[[ 31.0  41.5]
 [-12.4  29.3]
 [ 54.4  -7.6]]
->
[31.0 29.3]

[[ 69.0  -4.5]
 [  0.3 -29.6]
 [ 49.4 -10.4]
 [  7.0 -10.0]
 [ 26.0 -75.7]]
->
[ 69.0 -29.6]

[[-56.0  36.0   6.3   9.8  30.6]
 [ -0.6  -3.3 -10.6 -13.0  -3.9]
 [ -0.5  -3.3 -10.7 -13.2  -3.5]
 [ -0.7  -3.2 -10.2 -13.5  -3.3]
 [ -0.1  -3.3 -10.6 -13.7  -4.1]]
->
[-56.0  -3.3 -10.7 -13.5  -4.1]

[[ -7.3 -35.5  -8.1 -40.6  -5.7]
 [ 50.6 -16.9  14.6 -16.7  -6.4]
 [ 20.2 -72.4 -27.9 -70.1 -40.9]]
->
[ -7.3 -16.9 -27.9]

[[-30.7  -5.2  29.4 -61.6]
 [ -5.3  37.1 -60.6  49.6]
 [  7.4  27.4  42.1  23.4]
 [-17.0  61.7  13.9   3.2]]
->
[-30.7  37.1  42.1   3.2]

[[ 36.1  24.6 -65.2  -4.3]
 [-69.9 -60.2  24.5 -27.3]
 [ -3.2   0.7  -0.5   8.9]]
->
[ 36.1 -60.2  -0.5]

[[ 65.2  -9.8   3.7  19.1 -28.3]
 [-65.6  31.0 -21.1  10.0  -8.7]]
->
[65.2 31.0]

[[ 33.4  28.0]
 [-71.6  57.3]
 [ 68.9  -1.0]]
->
[33.4 57.3]
---
[[ 11.3 -37.3]
 [ 43.9 -15.2]
 [ 25.2 -20.1]
 [-63.7 -17.6]]
->
[ 11.3 -15.2]

[[ -9.3  23.0   9.2 -10.5]
 [ -9.2 -37.7 -12.7  54.8]
 [ 11.7  37.1  -8.5 -54.3]
 [  3.0  25.6  20.4 -25.0]]
->
[ -9.3 -37.7  -8.5 -25.0]

[[  3.2  -9.5   8.2  -6.8]
 [  2.3  -7.7 -11.4   8.6]
 [ 18.2 -16.2  -8.7   3.2]
 [-19.6  -0.6 -19.0 -54.6]
 [-14.0  -2.3  35.3  -8.0]]
->
[  3.2  -7.7  -8.7 -54.6]

[[ 1.3  0.2 44.1 68.1]
 [-0.7  0.5 32.6 75.1]
 [68.6  5.9 -0.4 -0.5]]
->
[ 1.3  0.5 -0.4]

[[ 43.1   7.2  41.0]
 [ 61.0  -4.1  42.0]
 [ 60.0  56.0 -15.9]
 [-36.0  46.7 -41.1]
 [ 53.7 -42.5  60.4]]
->
[ 43.1  -4.1 -15.9]

[[-42.6  14.8  14.4  21.1  72.3]
 [-44.1   6.5  -6.1  12.6  63.7]]
->
[-42.6   6.5]

[[66.2 35.5]
 [14.9 27.4]
 [43.0 42.3]
 [34.4 36.6]
 [19.2 30.3]]
->
[66.2 27.4]

[[-33.1  -0.1  15.6 -34.8  19.8]
 [  0.4  20.2  33.1 -31.4  15.3]
 [  6.9 -41.3 -73.1 -16.8  21.8]]
->
[-33.1  20.2 -73.1]
---
[[ 32.4  21.7]
 [-42.1  -2.2]
 [-18.9  16.1]
 [-23.6  -5.2]
 [-20.3  -7.7]
 [ 54.2 -34.7]
 [ 44.4  13.4]
 [ 10.5  43.3]
 [ 38.7  20.3]
 [ 63.6  16.1]
 [-55.5  10.2]
 [-16.4  -3.3]]
->
[[-16.4 -55.5  63.6  38.7  10.5  44.4  54.2 -20.3 -23.6 -18.9 -42.1  32.4]
 [ -3.3  10.2  16.1  20.3  43.3  13.4 -34.7  -7.7  -5.2  16.1  -2.2  21.7]]

[[-53.2 -18.2 -57.2 -41.5  31.0]
 [-24.1   9.5  45.7  38.7 -68.9]
 [-40.8  38.9  66.5  26.0 -40.3]]
->
[[-40.8 -24.1 -53.2]
 [ 38.9   9.5 -18.2]
 [ 66.5  45.7 -57.2]
 [ 26.0  38.7 -41.5]
 [-40.3 -68.9  31.0]]

[[ 18.0 -15.0  12.9 -12.4]
 [ 20.4 -41.2  19.9 -37.8]
 [-60.5   4.3 -23.8  17.8]
 [-55.8  11.4 -27.8  13.2]
 [-42.8  35.9 -39.9   7.9]
 [-18.8  17.4 -18.1   4.4]
 [ 24.1   4.1   1.6 -16.7]
 [-20.3  57.7 -43.8   6.1]
 [-49.8 -17.3  -9.1   7.9]
 [ 40.4 -37.5  25.0 -41.0]]
->
[[ 40.4 -49.8 -20.3  24.1 -18.8 -42.8 -55.8 -60.5  20.4  18.0]
 [-37.5 -17.3  57.7   4.1  17.4  35.9  11.4   4.3 -41.2 -15.0]
 [ 25.0  -9.1 -43.8   1.6 -18.1 -39.9 -27.8 -23.8  19.9  12.9]
 [-41.0   7.9   6.1 -16.7   4.4   7.9  13.2  17.8 -37.8 -12.4]]

[[ 63.6 -35.1  32.3  -6.5 -58.0  64.4 -12.9]
 [ 67.4 -54.6  25.9  43.3 -53.3  65.3 -19.9]
 [-31.4  51.2 -41.3 -11.7  15.4  44.6 -25.5]]
->
[[-31.4  67.4  63.6]
 [ 51.2 -54.6 -35.1]
 [-41.3  25.9  32.3]
 [-11.7  43.3  -6.5]
 [ 15.4 -53.3 -58.0]
 [ 44.6  65.3  64.4]
 [-25.5 -19.9 -12.9]]

[[ 70.8 -54.3]
 [-42.7  34.9]
 [ 71.7 -56.3]
 [ 60.3 -46.7]
 [ 67.3 -65.4]
 [-31.3  24.5]]
->
[[-31.3  67.3  60.3  71.7 -42.7  70.8]
 [ 24.5 -65.4 -46.7 -56.3  34.9 -54.3]]

[[  5.4 -17.9 -21.9   2.9   2.6  -8.3   6.1  23.0   0.8  -6.9   7.6  13.1
   -1.5  -8.3]
 [  2.3  -1.1   5.1  -0.9  13.0   1.8   0.0  -4.4   1.0   3.6  -1.1  -1.7
    0.9   8.9]
 [ 17.0 -22.8 -41.7   8.1   6.8 -10.8  11.1  35.8   9.2  -3.5   4.5  30.7
    3.9 -21.9]
 [  4.9   5.9   2.0  10.2   3.9   0.5  -4.3  13.0  -0.8  -5.3   6.1  -0.9
   -5.4  12.3]
 [ 63.3 -51.9  26.3 -65.5 -10.4  20.2  62.4  33.8 -17.4 -49.1  49.3  -0.3
  -19.7  21.8]
 [-21.4  11.8  33.0  -1.1   4.7  -0.7 -20.5 -19.0 -18.4  -2.8  -1.4 -16.2
  -14.1   7.5]]
->
[[-21.4  63.3   4.9  17.0   2.3   5.4]
 [ 11.8 -51.9   5.9 -22.8  -1.1 -17.9]
 [ 33.0  26.3   2.0 -41.7   5.1 -21.9]
 [ -1.1 -65.5  10.2   8.1  -0.9   2.9]
 [  4.7 -10.4   3.9   6.8  13.0   2.6]
 [ -0.7  20.2   0.5 -10.8   1.8  -8.3]
 [-20.5  62.4  -4.3  11.1   0.0   6.1]
 [-19.0  33.8  13.0  35.8  -4.4  23.0]
 [-18.4 -17.4  -0.8   9.2   1.0   0.8]
 [ -2.8 -49.1  -5.3  -3.5   3.6  -6.9]
 [ -1.4  49.3   6.1   4.5  -1.1   7.6]
 [-16.2  -0.3  -0.9  30.7  -1.7  13.1]
 [-14.1 -19.7  -5.4   3.9   0.9  -1.5]
 [  7.5  21.8  12.3 -21.9   8.9  -8.3]]

[[31.1 23.0]
 [51.2 68.9]
 [40.9 15.6]
 [19.4 24.3]
 [12.7 29.3]
 [45.0 18.0]
 [28.5  9.6]
 [50.1 53.7]
 [39.3 19.4]]
->
[[39.3 50.1 28.5 45.0 12.7 19.4 40.9 51.2 31.1]
 [19.4 53.7  9.6 18.0 29.3 24.3 15.6 68.9 23.0]]

[[ 18.6   4.9  34.6 -36.6  16.2  -0.8 -10.3   9.5 -35.5  -4.2 -14.5 -54.0
   -1.2  34.0 -12.9 -13.1]
 [-23.7 -33.5 -28.8  24.7  -9.9  -8.3   1.8   6.3  -9.5 -40.4 -38.7 -31.8
   -2.4   4.6  17.6  -1.4]
 [ 16.7   0.5   0.9  -5.5 -14.3 -24.3  28.7  23.2  34.6   2.7  37.2 -16.7
    9.3 -22.2 -19.4  24.7]]
->
[[ 16.7 -23.7  18.6]
 [  0.5 -33.5   4.9]
 [  0.9 -28.8  34.6]
 [ -5.5  24.7 -36.6]
 [-14.3  -9.9  16.2]
 [-24.3  -8.3  -0.8]
 [ 28.7   1.8 -10.3]
 [ 23.2   6.3   9.5]
 [ 34.6  -9.5 -35.5]
 [  2.7 -40.4  -4.2]
 [ 37.2 -38.7 -14.5]
 [-16.7 -31.8 -54.0]
 [  9.3  -2.4  -1.2]
 [-22.2   4.6  34.0]
 [-19.4  17.6 -12.9]
 [ 24.7  -1.4 -13.1]]

[[-30.4  35.2 -62.6  22.9 -11.5  47.7  24.5 -30.9  -1.3  40.0 -33.9]
 [  6.9 -39.0  61.9  14.1  16.7 -60.3 -17.5  24.3  11.0 -37.4  38.3]
 [-15.0  -2.3   3.8  -4.0 -10.3  11.2  22.1  21.5 -38.8 -24.1 -17.6]]
->
[[-15.0   6.9 -30.4]
 [ -2.3 -39.0  35.2]
 [  3.8  61.9 -62.6]
 [ -4.0  14.1  22.9]
 [-10.3  16.7 -11.5]
 [ 11.2 -60.3  47.7]
 [ 22.1 -17.5  24.5]
 [ 21.5  24.3 -30.9]
 [-38.8  11.0  -1.3]
 [-24.1 -37.4  40.0]
 [-17.6  38.3 -33.9]]
